Each path below is one point turned by a fixed rotation once a step. After each direction that follows a path, write how fast that rotation turns it, in deg/step (0 if it stays still).
Each turn is a multiple of 5 degrees from 10 to 175, or 0.
Each row of a path follows its step; steps can be skipped.

step 0: [ -7 -15  14  -6   0   8 -11  24   2  12  -5   2 -14  15   2   3 -17 -19
   9   5   8 -14  10 -16   3  -9   9 -25  14 -15 -25   0  -8 -13  24  14]
step 1: [  5  13  12 -29 -18 -10  -3  -1   2   9 -14   0   3   4  11  13  34 -27
 -20  12   3   9 -10   3  14  -3   2  -3   4 -25  -7  16  -1  -6 -14  -4]
step 2: [ -7  -5  22 -15   6   8  -5  -6   2  16  10   7   6 -17   9   7  -1  -8
 -23 -17   2  15   9 -17  -6   9 -26  11 -14  12 -33 -15  -2  14   4 -12]
step 3: [  2 -20  12  -5 -20   0   9 -10 -10   4 -21 -35 -15  16   5  10 -20  -3
   2  -7  16   7  11 -12 -16 -21  14   2  -1  -8 -12 -14  13   9   1   5]
step 4: [ 12   2  -2 -18   5 -11  -5   3 -12  37 -18 -10  -5  -3  -7  -2  22  -5
   2  -3  -1  -8  16  -5  -6   6   6 -20 -10 -15 -11  -2 -24 -29   4  14]
step 5: [  2   0  23  -5  -7  -1  -9  27   1 -13   1   6   2   3  16 -10  12 -13
 -10   9  22  15  17  -9  27  -2 -13  21  -7 -20 -21  -4 -10 -10  17  -7]
step 6: [  0   5   7 -14  -3  32   5  -8   3   5  -4 -31  -7  13  14  14  13 -14
 -22 -11  -5  -4   9  -7   0   0 -22 -15  14 -11 -11  -3  11  23   0 -18]
step 7: [ 15 -11   8  -7   6   4  -2 -17  -7  20 -24   2  10   3  -8  -3   4 -10
 -19  -4   4   4  21   1 -13  -2  20  20   3  11 -31 -15   8   3 -15  26]
step 8: [  4  -3   1 -10 -21  -6 -18  26 -12   9 -14 -26   4  -5   2  -3 -10  -5
 -10  24   5  11   7 -27 -17  10   0  -4 -12   0  -4  -9   2 -19  27   4]
step 9: [ 12  -8  13 -11  -8  -8  -3  17  10  13 -10 -10 -23   7  -2   3  12 -22
   2  -2   4 -18  17  13   7  20 -22  12  -5 -41   1  -3  -4  11  -1  -3]
step 10: [  4   4  19 -19   5   5   4  -7  -9  -9  13 -28   8  10  15  -6  26 -12
 -16 -11  -1 -12   4  -5  20  -4 -14   8  -6  22 -26  -7  -4   3  -1  22]
[  1   1   2   2   4  -2  -1   1 -11   3  -3   0  -1   6   1  -1 -10   8
  -2   2  -4   3   5   6  -2   0   4  -7  -3   1  -3   2   7  -1  -2   4] => 90
[-5 -8  0 -7  3  8 -4  2  4 -1  2 -2 -4  4  2  4 -1  6  0  7  5 -8 -2  5
 -7 -4  0  1 -2 -6  2 -1  2 -1 -2 -4] => 125
[-1  2 -4 -4  2  1  1 -2  6  2 -2  4  7  0  0  3 -6 -6 -4  3 -5  4 -1 -6
 -4  0  1  4  3  0 -4  2 11 -2 -8 -5] => 70
[ 4  1  7 -2  5  2  1 -1  5  1  3 -2 -1 12  6  0 -1  2  1 -8 -1  5 -1 -1
  1  4 -6  5 -5  5  5  1  1  7 -3 -4] => 95
[ -2   3  -6  -3  -6   0  -1  -4  -1   0 -10  -9  -3   2   0   4   2  -1
  -3   4  -3   5  -2   1   3  -4  -1  -4  -2   1  10   6   1   1   3  -7] => 145

step 0: [ -4   1  -7 -12  -5  25  -7  14  -5 -11   7   0  21  17   7 -19   0 -20
   8 -22   0 -12  -7   4  -5  28  11  19  12  11  -1   4  -3   0   0 -18]
step 1: [  5   9 -16  -8  24  -4   1 -27  18   9   3  29   1 -11   3  -1   0   4
  -7  16  -8 -11   0   1  -6   1 -27  -7   7   2   2  22   0 -15 -14   9]
step 2: [  3 -15  -4 -12 -24  -7   3  31  22 -13  -8  -7 -23   1   2  -2  16   3
  -8  13 -12   8   8   8  -9  -4  -5 -13  -6  14 -14 -15   4   0  21   8]
step 3: [ 13   0  17   3  -2 -14  -6 -16  -5 -24   3 -23  -2   5  -1   3  -4  -4
  -4  -2   4  11   0   9  11  -8  -7  16 -13 -32  23   6   0  -3 -13 -19]
step 4: [ -4  -4 -11  19 -11 -11   4  -6 -21  17  -8  -2  20   5  16 -33  -8   0
   3  -9   2   3 -13  -3  12   0   1 -19  12  14   0 -15 -22  -9  -1   6]
step 5: [ 18  26  -2  -9  23   0   6  12 -14  14  13   2 -12   6  -8  17  13   7
 -10   4  -3 -10  -9 -11 -19 -15  23 -10 -11  12  -5  15  -8   2  -9  -8]
step 6: [-16 -16  -6  10  -1  23  12   6  16   6  13  -3  11 -17 -11   2   8 -10
  29  18 -21   8   6  17  16 -11  10  17  -4  -4  -8  -3   9   0   5   0]
step 7: [ -7   7   5 -10   0   1  -7 -25 -10 -20 -24   9 -16  -5 -14  -2  22   1
   2 -16  12   6   9 -29   6  -3  -8  10  25  -9   3  -8   5  -3   7  -4]
step 8: [  1   2  21 -15 -16  17  18  19  -5  14 -15   2   4  17   3  -2 -22   5
 -13 -13  -3  -4  -3  15   7  10 -20  -2   1   8  -3  -3   0   0 -29  18]
step 9: [  6   9 -22  -6   8   2  -8   0  -1 -10  23  -4  15 -10  16   3   2   3
  -5  10   5  -3   9  -4 -26  21   1 -14  -8 -31 -20 -15   6   1  -9  -7]
step 10: [  3  13 -13  21   6  -3 -12   2  18 -11 -18  -1   4  -6  -4  19 -11   0
  -1   0 -18  13 -29   9  14  -7  -1  -3  -4   6   4   8  -1  -8  31  21]
[ 10  -2   3  -6   3  -3 -10  -6  -2  -6   2   1   1   1   3   0   5   5
   0   1   2  -3   5  -9  -1   0   5   2   0  -2  -7   1  -2   4  -3  -2] => 170
[  0  -4   8  -1   5   3  -1   2  -6  -5  -1   1  -2  -4  -7 -10  -9   0
   2  -5   4   3  -1  -3   2   5  -3  -3  -4   2   0   0  -5  -4  -1  -5] => 90
[ 2  4 -1 -7  3 -3  3 -1  8  2  2  4  3 -1 -5  1 -5 -7  9 -6 -2  4  9  0
 -3 -5  3  1  6  6 -1  3 -3  1  2 -3] => 65
[ 0 12 -1  3 -8  4 -9  3  0 -3  1  0 -7  7 -6 -1 -3 -2 -4  3 -1  2  0 -7
  1 -2 -2 -1  0  7 -2 -1 -2  3  3  0] => 135

step 0: [  3   9 -27  26  20   5  -8  19  13  -6  -3 -21   6 -18  -2  -4   0 -18
  -6  -9   8  -1  12   7  -1  11  -8  -9   2   7  17   6  -1  23   7  12]
step 1: [  7   9  -8  11 -16  39  17 -20  -9  -6   7  14   4 -13   8  13   3   3
 -17  -6  21   4  16   4   4  12  11   4   0   9  -2  -1 -14   8  10   3]
step 2: [ -7 -10   4 -27  -9   9  17 -16  -1  14  -9  -8   7  -7  13  30  21  11
  15   5 -12  -6  12   9 -15  -3   8  -1  -1  13  17  -1   1   4  -2 -14]
step 3: [  0  -8 -21   1 -11 -10  -6  15   1  10 -26 -13   2  15   9  -6  10 -16
   8  12 -17   4  17  21  -7  11 -16  -6 -24  -5  12  -2  -3  -5  -6   7]
step 4: [ 13  -5  -2  16 -38   1  10 -10 -11 -26 -12  13 -21  11  -9 -17  -4  -1
   2  -1   8   0  15 -14  -8   5   0   3 -15 -11  -7   3  -4  -3  -2  10]
step 5: [ 10   4  12 -13  -8  -4   5  -7  20 -22   1  -9 -13 -16 -17   0  -4   5
  20  -1  -8 -23  -1  -6 -27 -10  24   9  14  -4   7   9   7   0 -13  -8]
step 6: [ 13   8 -28   1  19   8 -10  29  26   5   2  -6  -9  -5  -3  -3  -1 -11
 -11   1 -13 -18  10  17   6   2   5   3  11 -12   2   9 -13   2 -16  -5]
step 7: [ 16 -22 -27   9 -10  15  20   2   1   0   2  29  -3  -1   2  -6  11   3
 -11 -11  15   1   4  -7  27   0  12 -13  10   0  -7   6 -10   6   6  -8]
step 8: [ -1 -11  -5 -12  -4  -2   8 -24  -2   1 -16   0  19 -14  -2   8  15   7
  20   5  17   1 -14  16   0  -8  31 -17  11   0   5  -2  24  -3   2 -10]
step 9: [ -9  15 -16   9  10  -7 -15   7 -10  18 -16 -19  -8  -3  -5  13  16  -6
   3  24  11  -2  11  22  -2  -6  -3  -6 -17 -23 -14 -12   9  -3 -10  -4]
step 10: [  4  -2  -6  20 -18  -9  12  12 -19   5  22   5 -26  -8 -15  -2  20  -6
   4  -1   6   4  17 -25  -1  -3  -2  -7 -22  -8  -3  -9  -3   3  10  13]
[ 0  2  6  3  2 -3 -2  8  5 -3 -5 -8  7  3  4  4  5  0 -1  9 -2 -1  5  1
  0  1  3 -3  8 -3 -4  3 -1 -1  6  5] => 120
[ 0 -2 -7  4  3  0 -9 -4  5  4 -1 -6  3  0  3  2 -4 -3  3 -1 -5 -6 -3 -3
 -3  2  4 -2 -1  5  5  0 10 -7 -1  4] => 125
[-3  4  1 -4 -6  0 -1 -2 -1 -6  4  0 -3  0  6  2  5  6  5  1  2  2 -3 -9
  5 -1  4  0  1 -2  8  9  1 -6  4 -3] => 120
[ -4  -1  -1   2   7   9   1   3  -5   3  -5   0  -2  -6   1  -2   1  -3
  -2   4   6  -4 -10  -4   0   4   1  -8   5  -4   3  -3   0   3   3  -5] => 45
[-2 -5  2  1  0  1 -7 -9  8  4 -1  0 -5 -2  7  1 11  0  1  3  4  8 -2  3
  2  0  2  2 -1  2 -2 -6 -3  5 -1  4] => 55
[-6 -1 -7 -5 -4  2  7 -3 -3  5 -4  2  9  3  3 -1 -1  2  2  6  0 -5 -2  2
  8 -6 -1 -2  2  6 -1 -1 -4 -1 -5  6] => 65

step 0: [  3  -6 -30  -4  -9  14  12   0  10   3  12   4   0  -4  -4 -12  18 -13
  -2  14  -5  -9 -19   0   5  16   6   9 -13  19  19  -6   9   3 -23  12]
step 1: [ 22  -1   4 -18  -8  10  11 -18   9 -11   3   4 -10 -14 -17  -6   5   6
  -7  13 -17  -8  -1   4  14   0  22   3   5  21  16  -3  10   0 -23   3]
step 2: [ 10   2  16   1   1  -6  17  -6  -6  -4   6   9 -10 -19  -9 -22   5   3
  12  -7 -14 -18  -3  -9   3  -6  45   0   1   1   1 -13  11   3   2   3]
step 3: [  7  11  -3   9   9 -10  13 -11  15 -21   7  -6   5 -10   6   0  18 -21
  15   5  -8 -12   1  -7 -16  -5  32  -1  17 -21  -5  -9   7   3   5   3]
step 4: [ -8   7 -18   0  -6   1  18  -8  -3 -22  12  14   0  11   9 -11  19 -12
  -9  12  -8 -19  20 -12 -21  -4   3   1   7 -21   6 -11  -9   2  -5  11]
step 5: [-22   3 -14 -10 -13  -1  11  -6   5 -11  -3  -8  -7  20  10 -18  33  -3
 -12  11 -18 -18  13  -2   4   6  -1   9  -1  17  13  -4   8   1   7  -4]
step 6: [-10  14  -2  -7  -3  15   6   1   1   8 -12  -1  -5  -6  -3 -12  31  -5
 -19  17 -12  -1  -7 -24   6   2  10   9  -5  18  -9  -2  24   0 -18  -6]
step 7: [ 21  -3   1  10   7   9   2 -27  -3   2 -18  -4   2   1  -5 -10  17  12
 -11   9 -12 -11  -4 -10   3  -2  24  -8 -17  -7  -3  -5  20   3 -22 -13]
step 8: [ 12  10  -1  10   0  -9   7 -33  -7  -7  11   6  -4  10  -1 -15  -7   3
   3   2   2   0  -3 -19 -11 -19  22  10  -2 -13   8   0  27  -3   2 -18]
step 9: [  6  -2 -31  26  -1  -9  11 -13  -1  10  17   2   6   8  11 -12   1 -23
  13   8   2  -9  -4 -16 -14   2  14  12   1  -1  16  -7  17  -5   7   5]
step 10: [ 13  -1 -31  -1 -16   7  13 -17  10 -11  12   3  -6   0   3   3   3 -15
  -4  23  -9   0   9  -7  -1  17  -5  17  12  11  16 -20   5  -4 -11   8]
[  4   1  -6   0   4   3  -1   3   7   4  -2  -1   8  -3  -1   3   2  -8
  -2   2  -1   2  -2  -3  -1   4  -1  -8   3  -5  -4   0   1  -8 -10   4] => 115
[ 3  1 -1 10  3  5  1  5 -1 -1 -1 -4  1 -5  1  5  3 -4  2  8  3 -3 -6 -1
 -1 -2  0 10  1  3 -5  6 -3  9 -1  3] => 115
[ 2  1  3  1  4 -2 -3 -1 -1  0 -1  3  6 -1 -3  8 -4  5 -4 -3  5 -5  1  3
  4 -6 13  2 -3 -1 -3  0 10 -2  0  6] => 65
[-8 -6 -9  0 -2 -1  3  5  5 -3 -4  4 -5  3 -4  2  5  0 -8  0  2  6  2  7
  4  0 -4  6 -2  1 -3 -3  4 -1 -2  5] => 65
[ 2 -8 -4  6  2 -4 -2 -3  4  1 -5 -8  4  4  3  1  5  1  5 -2 -4 -7 -1  9
  3  5  3 -5 -5  1  4  1 -2  2  4  0] => 160

step 0: [-11   5  -5 -10   3  -1 -13 -14   3   4   8   6   4 -16   4   8  -1   7
 -42  19   5  -6   1   7   8  -3 -17  18  13  -4  29   1  -3 -13 -19  -7]
step 1: [  7  12  -4  13  -9  17  -1   0  -4   2  11   0  13 -10  17 -12   8  10
  11  13  -5 -32  -5   8  -5 -22  16  18  -7 -16  25  11 -10 -10 -14  -2]
step 2: [-26   5  -1  12   7  18  -9  -6  -6   2 -12 -11   2 -20   3  -9  14 -27
 -14  14   4 -23   2   1  13  -4  -8  23  -6   7   1   1 -26   7   5  -1]
step 3: [  8  19   0   4  -4  22  -7   7  -4 -12   5 -19   2  15 -11 -37  13   8
  -1   2  -4  -4  12  20  -3  -2   8  14  -7  11  -5  17 -19  -4  11  15]
step 4: [ -5  10  14  -3 -14  10   4 -11   4 -16 -27   5  -8 -20 -17 -29  -5  -1
 -12 -27  -5  -5   9 -11   9   0  -8  -1   4  17  -1   0 -22  12  -1   5]
step 5: [  6   5  -6  -7 -15  -1 -34  -1  25   3  -7  11  -1   5 -17 -32 -19  14
  16  -4   5   7  -1  14   0  22   1  11  14   9  10   4  -1   0  -3   8]
step 6: [ -4  19  -5  16 -16   2  -8 -10  -6  -2  15  20  -3 -17   6 -20 -17  12
  -9 -25   6   7  -1  -3  12  13 -22   2   7  -7   3  -7   1   9 -13 -27]
step 7: [-11  13   3  14  -9   3 -15  17  33  12  17  -8 -16  -2  10 -18 -21   4
  18  15  16   5 -13  -2   0 -15  -7   3  -3 -16  14  -7  -3  11  -1  -8]
step 8: [-13  20 -12   6   7   9  -1   6 -19  -4  17   5 -12  -4   7  -9 -27   5
 -23  17  11 -14  -7  -8   9   4 -20   1 -25  -5   2 -10   9  14  17   5]
step 9: [  3  13   8  -1   4   9   7  17  13   4  -1  -9 -19   5   3  -6  13  33
 -17  27  -2   8   3  -3   3  -6  -4   2 -11  -8  21  -4 -18  18 -10  24]
step 10: [ -9 -13  -4 -18  -4  13   5   4 -22 -13  -6  13   8 -13 -22  -5  -8  12
 -17   3   1 -15  -6 -11   1  -5  -1  18  -4 -14  32 -10  -9   3   5  22]
[-7 -7  6  2  5 -2 -2 -6  1  4  1 -5 -4  3 -8 -2 -5 -5  0  1  2  2 -3 -7
 -4  5  3  7 -3 -3  4  5 -1 -2 -2  0] => 140
[ 1  1  5  1 -2  3  6 -1 -1 -2  9 -5  0  3 -1 -2  6  7 -6 -7 -3  8  3 -1
 -2 -6 -2  0  2 -5  1  3 -3 -3 -6 -4] => 125
[ 3 -3 -5  4  0 10 -1 -5 -4 -3 -4 -7 -1 -4 -5  5  5  0  3  4  1 -6  6 -2
  3 -2 -1 -1  6  2  3  6  1 -8 -2  1] => 35
[ 4  3  2 -3  1  0  2  7  4 -2  6 -6 -2  4  3  0  1  4 13  4  2 -3 -2  2
 -7  7  1  2  2  5  1  0 -5 -2 -7  3] => 175
[  1   5  -4  -4  -5   1   1   2   2   1   3   1  -7   0   0  12  -5   3
  -3   4   3   0   5  -7   0   4   3   2  -1 -12  -1  -4  -1  -1   2   2] => 35
[-7 -2  4  5  5  3  2  2  2  0  1  9  1  5  0  7 -3  3  0  6 -3 -5  1  6
  0 -5 -9 -2 -8 -3  2  4 -5 -5 -2  1] => 45
[ 4  0  7 -4  2  3  1  2  6 -9 -1  0 -4 -1  1  1  0 -1 -7 -4  6  0  0  1
  3  3  0 -3 -4  3  1  8  7  0 -1 12] => 70
[-2 -3  1  7 -2  3 -4  5 -1 -2  5  3  7 -4  6  3  4 -6  6 -5  6  2 -3  2
  6  3  1  7  0 -8  3  1  3 -1 -4 -2] => 70

step 0: [  7 -14  -9   5  -1  13  18  14  14   4  15   6  18  11 -22   7   2  -8
   2  14   2  -9   8  -6   8 -13 -14   7  -6 -23   3   9  27 -22   1 -18]
step 1: [  0  26  -3  -1 -14  11 -23  -4   0 -13   2 -12  21 -12  17  -8  16   8
  -4  10   7 -18   7 -14   1  -8 -12 -14  -8   1   9  12  -2  -8   6  33]
step 2: [  4 -16   8   3   2 -10  -5   6  -1   4   3  -4 -19  -3  10 -11   1   5
  -2  10 -19  -6  14  18  23 -13  12  12  -2 -36 -22 -16 -19   3   1  15]
step 3: [ 21 -22  10   3 -13   9 -12  15  10 -11   7   4  -6  21 -21  -2  -7 -19
   0   3 -16  12  -6  -4 -22 -12 -16   8  14  -1  20  10   3   0  15  12]
step 4: [ -1  15  -6   4   0  -6  -6   3   0  -1  13   4  -8   9   2  -4   9  25
  -4   9  39 -16  10  15   3   2 -24   3   5   2 -11  29  12  22   8   9]
step 5: [  7   8  -4  -5 -12   5  16   8  18  -2  -7 -10  -3  -8  -5  38  16   6
 -16   2  -6  -7  -2   3  27  -1   1  15   0 -27   8 -15  -3 -14  13  -1]
step 6: [  2 -13  -8   6  -4  20  -2   5 -10 -24  -4   2  12   5   3 -18  -7  -8
   6  -4   8   4   3 -16 -15  20  -9  -7   0 -21  -5 -14   1 -11  18  40]
step 7: [  3  -1   3  10 -11 -14  -9 -18  20   2   8  17   4  12  19 -10 -20   8
   5  36   1   0  -7  29  10  -1   1  22   1  -7  -8   8  -1   1  -3   9]
step 8: [ 13   6 -19  17 -14  -1   4  21 -10   4  19 -28  -9   5 -24  17  20   6
   5  16 -23  14 -11   8  -2  -4  -4   5   8  11   2   3   2  -4  11  10]
step 9: [  2   0  -2  13  15   2  -7   8  10 -24  -4   4   7  -4 -14   0  14   9
  12  13  23   0  27  -7 -15   2 -27 -11  -4 -29  -9   3   2  -8  -9  -7]
step 10: [ 21  -4   8 -17 -26   3  -9  -9  18  -1  -7  -8  24 -16  11  11  12 -17
  -3  -1   7  -6   0  17  15  -3   2  19 -16  -3  -5  12 -16  -1   3  21]
[ -1   2   2   1  -3   1  -3   0  -2   9   1   2   2   1  -7   1   4  -1
   2  -8  -2   7  -4  -4   1  -2  -1   3  -1   3   6   4  -3 -12   6   6] => 145
[  3  -3   0   1  -2   5   3   4 -10   2  -4  -6   0  -4   3  -5   6  -1
   6  -4   0  -2  -4   2   2   3  -2  -1  -2   6  -8   3   6   6   6   4] => 160
[ 2  6 -6 -2  0 -6  1  0  0  0 -2  3 -5 -4 -2 -3  7  2 -2 -2 -4 -5 -1  5
 -2  5 12  8 -2 -3  3  6  2  1 -3  4] => 125
[ 3 -5 -2  0  6 -3  5  3  4  6 -6 -8  4  1  5  7 -5 -6 -5  3 -5 -2 -4 -2
 -1  0 -1  6 -2  0  0  8 -2 -2  2 -1] => 145
[  2   0   0   0   0  -1  -2  -2   3   1   7  -2  -2   0   1  -6 -12  -1
  11  -3  -4   2  -2  -1  -2   1   2   8   0  -2   2  -1  -5   7   6  -1] => 85
